(in the rows, 128 means zero)
One turn moves each row of this set onto another row. After a few examples, where does it send each row asked below?
z40: [140 143 161 122 118 143 162 140 115 127 126 115 110 144 113  97 149 143
 124 123 131 110 114 135  96]
z600: [122 113 103 142 136 121 116 111 139 122 127 159 133 103 135 146 109 169
 116 162 130 150 129  96 134]
z792: [128  96  96 150 129  94 128 130 144 126 140 152 137 117 129 147 107 163
 116 145 133 153 128  99 139]
z203: [139 129  86 121 117 132 133 143 103 133 125 137 158 163 111 138 119 133
 130 126 128 106 136 115 164]
z115: [141 125  84 117 122 133 128 137 110 138 126 129 158 164 110 140 125 130
 143 125 119 107 138 110 157]
z278: [117 120  93 131 102 110 132 150 147 100 101 135 118 104 150 120 133 109
 115 142 141 133 134 122 157]
z704: [129  95  94 149 129  96 127 129 146 128 140 148 136 116 131 147 110 165
 120 146 131 153 129  97 135]
z884: [149 125 109 139 124 148 124 108 120 138 101 145 126  86 143 113  96 132
 138 128 126 124 141 158 150]
z296: [131 146 153 120 121 126 159 134 108 124 134 109  96 137 127  98 148 154
 128 119 141 109 112 141 100]
z528: [134 131 175 116 135 134 147 125 123 134 141 115 117 149 101 103 150 116
 132 121 118 112 112 134 101]
z833: [121 117  86 128 106 114 128 144 156 106  99 124 117 104 152 123 144 112
 133 142 131 134 136 117 146]
z681: [134 143 172 123 120 137 162 141 108 124 132 125 113 145 107  97 138 132
 109 122 137 110 112 140 108]
z964: [148 118 113 136 134 145 114  97 128 144 107 139 128  89 138 116 102 120
 151 127 114 126 142 154 146]
z75: [125 134 178 117 139 119 134 122 125 135 144 117 105 148 105 107 147 123
 126 120 124 109 111 148 104]
z324: [111 114 105 129 111 104 124 143 147 102 111 141 122 106 141 123 127  91
 112 141 137 135 133 125 165]
z891: [117 108  93 124 117 108 118 134 161 110 108 123 121 107 144 125 146  95
 141 141 121 136 135 115 147]
z206: [127  94  99 149 131  93 125 127 145 127 143 152 138 117 127 147 106 157
 115 145 131 153 128  99 141]
z900: [127  92  98 148 133  93 123 125 147 129 144 150 138 117 127 148 109 156
 120 145 128 154 129  98 138]
z99: [122 111 103 140 140 121 112 107 142 125 128 156 134 104 134 147 113 166
 121 162 126 151 130  95 130]
z24: [137 126  92 120 121 129 129 139 104 135 129 138 160 164 107 140 117 124
 130 126 125 107 137 115 167]
z694: [120 108 108 139 143 118 109 104 142 125 132 158 135 105 130 149 111 159
 121 161 124 152 129  96 134]
z945: [128 147 168 124 121 125 150 139 113 126 132 123 100 143 116 101 141 147
 109 122 141 106 112 152 105]
z617: [130 136 181 120 130 132 152 132 113 128 141 125 117 148 100 101 139 116
 114 122 128 112 111 139 111]
z703: [131 137 165 117 134 125 137 124 129 137 135 108 101 146 113 106 157 139
 137 120 121 109 113 143  92]
z697: [133 145 159 121 123 129 147 135 122 131 128 111  98 143 120 102 153 154
 127 122 133 106 113 146  94]
z778: [140 136 163 117 128 140 153 130 123 134 131 109 112 146 109 101 156 133
 138 122 120 111 114 131  91]
z408: [118 110 111 140 142 117 111 106 139 123 133 163 136 105 129 148 107 158
 114 162 127 152 128  98 138]
z887: [145 119 119 136 134 142 114  99 123 141 110 146 131  90 135 116  95 114
 142 127 118 126 140 158 154]
z907: [151 123 107 137 127 148 120 103 125 141 101 139 127  87 143 114 103 130
 149 128 119 124 142 155 144]
z878: [145 123 117 139 128 144 120 105 119 137 106 149 129  88 139 113  91 121
 134 128 126 125 140 160 156]
z6: [123 145 167 122 123 119 158 135 101 120 142 121 100 139 120  97 134 139
 111 119 147 109 110 147 115]
z449: [111 107 106 125 120 103 115 133 156 107 115 133 124 108 138 126 135  82
 128 140 125 137 133 120 159]
z864: [119 135 178 118 136 114 145 123 107 125 153 121 105 143 110 102 135 118
 119 118 136 112 108 146 118]
z906: [123 140 180 122 131 119 141 131 115 128 141 126 104 146 108 104 137 128
 108 120 135 108 110 153 112]
z473: [119 113 108 141 137 118 114 110 137 121 129 163 135 105 132 146 105 164
 111 162 131 151 129  98 138]
z107: [131 137 155 115 132 124 148 122 119 132 140 100  98 140 123 101 157 142
 147 119 127 111 112 135  94]
z849: [142 128  82 120 117 134 132 141 107 136 123 131 157 162 113 139 124 136
 138 126 124 106 137 112 159]
z935: [138 123  90 118 125 129 126 135 109 137 130 134 160 165 106 141 122 122
 139 125 120 108 137 112 163]
z513: [123 130 169 113 142 116 139 115 118 133 152 108 104 143 112 104 149 120
 141 118 123 113 110 139 104]
z580: [129  93  95 147 132  95 125 126 148 129 142 148 137 117 129 148 111 160
 123 145 128 154 129  97 135]

z513 moves to z6
z681 moves to z778
z884 moves to z964
And these:
z449 moves to z278
z935 moves to z203
z408 moves to z600
z792 moves to z580
z906 moves to z697

One turn moves each row of this set onto another row. After a few examples, where does it send each row asked below?
z410: [148 136 133 117 102 105 154 135 101 114 156  96  65 145 119 115 128 104
 137 110  70 127 115  81]
z160: [124 104 166 100 121 121 169 108 152 118 179 110  74 128  90  93 160 123
 138 138  69 128  58 102]
z853: [139 115 132 108 127 145 123 115 141  76 145 123  97 138 100 124 123 132
 134  89  79 138 125 169]
z350: [144  97 123 122 132 117 145 107 155  97 157 115 128 131  99 113 141 140
 143  97  87 151 102 163]
z213: [136 115 152 112 123 132 138 118 143  92 134  85 104 114 108 109 146 134
 158 110  87 164  81 162]
z733: [126 173 127 116 124 125 134 111 139  92 160 131 107 128 104 110 162 126
 142 121  73 113  94  56]
z533: [124 117 123 130 143 132 116 121 137 128 153 102  62 137  78  94 119  95
 146 111  77 161 100 135]
z562: [147 157 160 117 131 126 134 136 144 136 177 125 103 117 117  99 146 118
 134 129  77 117  84  64]
z875: [125 165 134 115 131 130 123 109 156 103 164 140  73 112 115 108 156 118
 141 128  72  97 106  62]
z22: [110 131 160 135 123 119 147 112 147 100 142 118 117 140 137 114 125 120
 148 133  95 107 121  69]
z842: [133  99 170  99 122 134 136 118 126  92 164 130 120 150 113 114 140 117
 150 120  78 118 104  58]
z191: [140 142 150 134  72 115 149  94 125  98 156 139  75 121  98 111 146 137
 139 112  84 150 110  75]
z275: [137 128 157 123 165 141 116 116 141 104 143  88  97 109  90 109 110 139
 113 119  59 122 106 102]
z460: [117 110 133  97 108 125 143 110 164 102 142 114  85  98 124 109 143 116
 169 105  93 138  84 166]
z932: [134  89 132 106 142 115 128 108 159 104 165 119  84 115 107 111 129 111
 143 106  75 132 132 169]
z626: [163 155 153 108 139 134 126 143 140 111 178 119  87 138 115 106 156 116
 132 110  65 111 101  62]
z650: [132 104 164 102 120 136 124 120 160  93 143  90  68 112 101 108 147 110
 150  97  77 132 101 168]
z498: [117 100 128 109 129 137 133 105 147 112 144 126 106 110  99 120 112 131
 135 120  89 128  90 170]
z550: [129 114 146 117 130 130 145 116 161  86 140 114  95 154 137 127 142 122
 138 120  82  83 116  67]
z164: [144 100 178 110 125 141 133 112 156 103 163 147  94 129 139 114 135 132
 148 132  87 119 112  66]
z417: [ 89 147 141 113 122 132 154 118 132  98 166 117  45 143 114  96 123  95
 158 116  82 102 104 114]
z869: [116 109 107 116 107 130 134 103 170 121 151 125  77 136  63 104 145 105
 134  96  80 136  73 133]
z743: [128 116 130 110 120 136 128 116 145  71 146 103  87 130 109 106 150 116
 179  77  91 144 100 160]
z918: [145 138 166 108 129 132 133 119 162 103 139  99 111 109  94 117 121 144
  92 108  56 125 108 107]
z783: [156 128 122 107 100 130 149 125 178 120 138 119  80 140  99 116 146 128
 111 101  72 168  87 140]
z715: [149 137 177 118 131 131 151 117 135  80 180 114  58 149 109  90 156 133
 150 118  68 167 119 103]
z939: [138 140 105 114 125 129 130 112 149 101 140 131  61 132 111 108 132 120
 147 114  74 189 121 135]
z586: [158 124 141 156 101 125 155 120 148 134 159 112  59 131 118 110 135 136
 133 109  98 110  78  84]
z934: [138 104 120 115 115 126 135  94 118 101 157 122  40 122  95 118 149 125
 148 127  70 113  87  69]
z162: [128 117 110 112 131 122 137 106 167 104 183 151 111 112 108  96 126 120
 161  69  86 109  98  96]
z824: [138 129 100  92 138 115 141 113 151  95 173 150 107 109 136 104 122 124
 162  86  73 136 118  97]
z254: [126 158 126 120 106 140 181 117 154  85 149 123  81 156 131 110 148 150
 145 112  91 129  70 109]

z934 moves to z586
z842 moves to z550
And these:
z254 moves to z715
z275 moves to z162
z783 moves to z939
z932 moves to z498
z733 moves to z626
z743 moves to z650

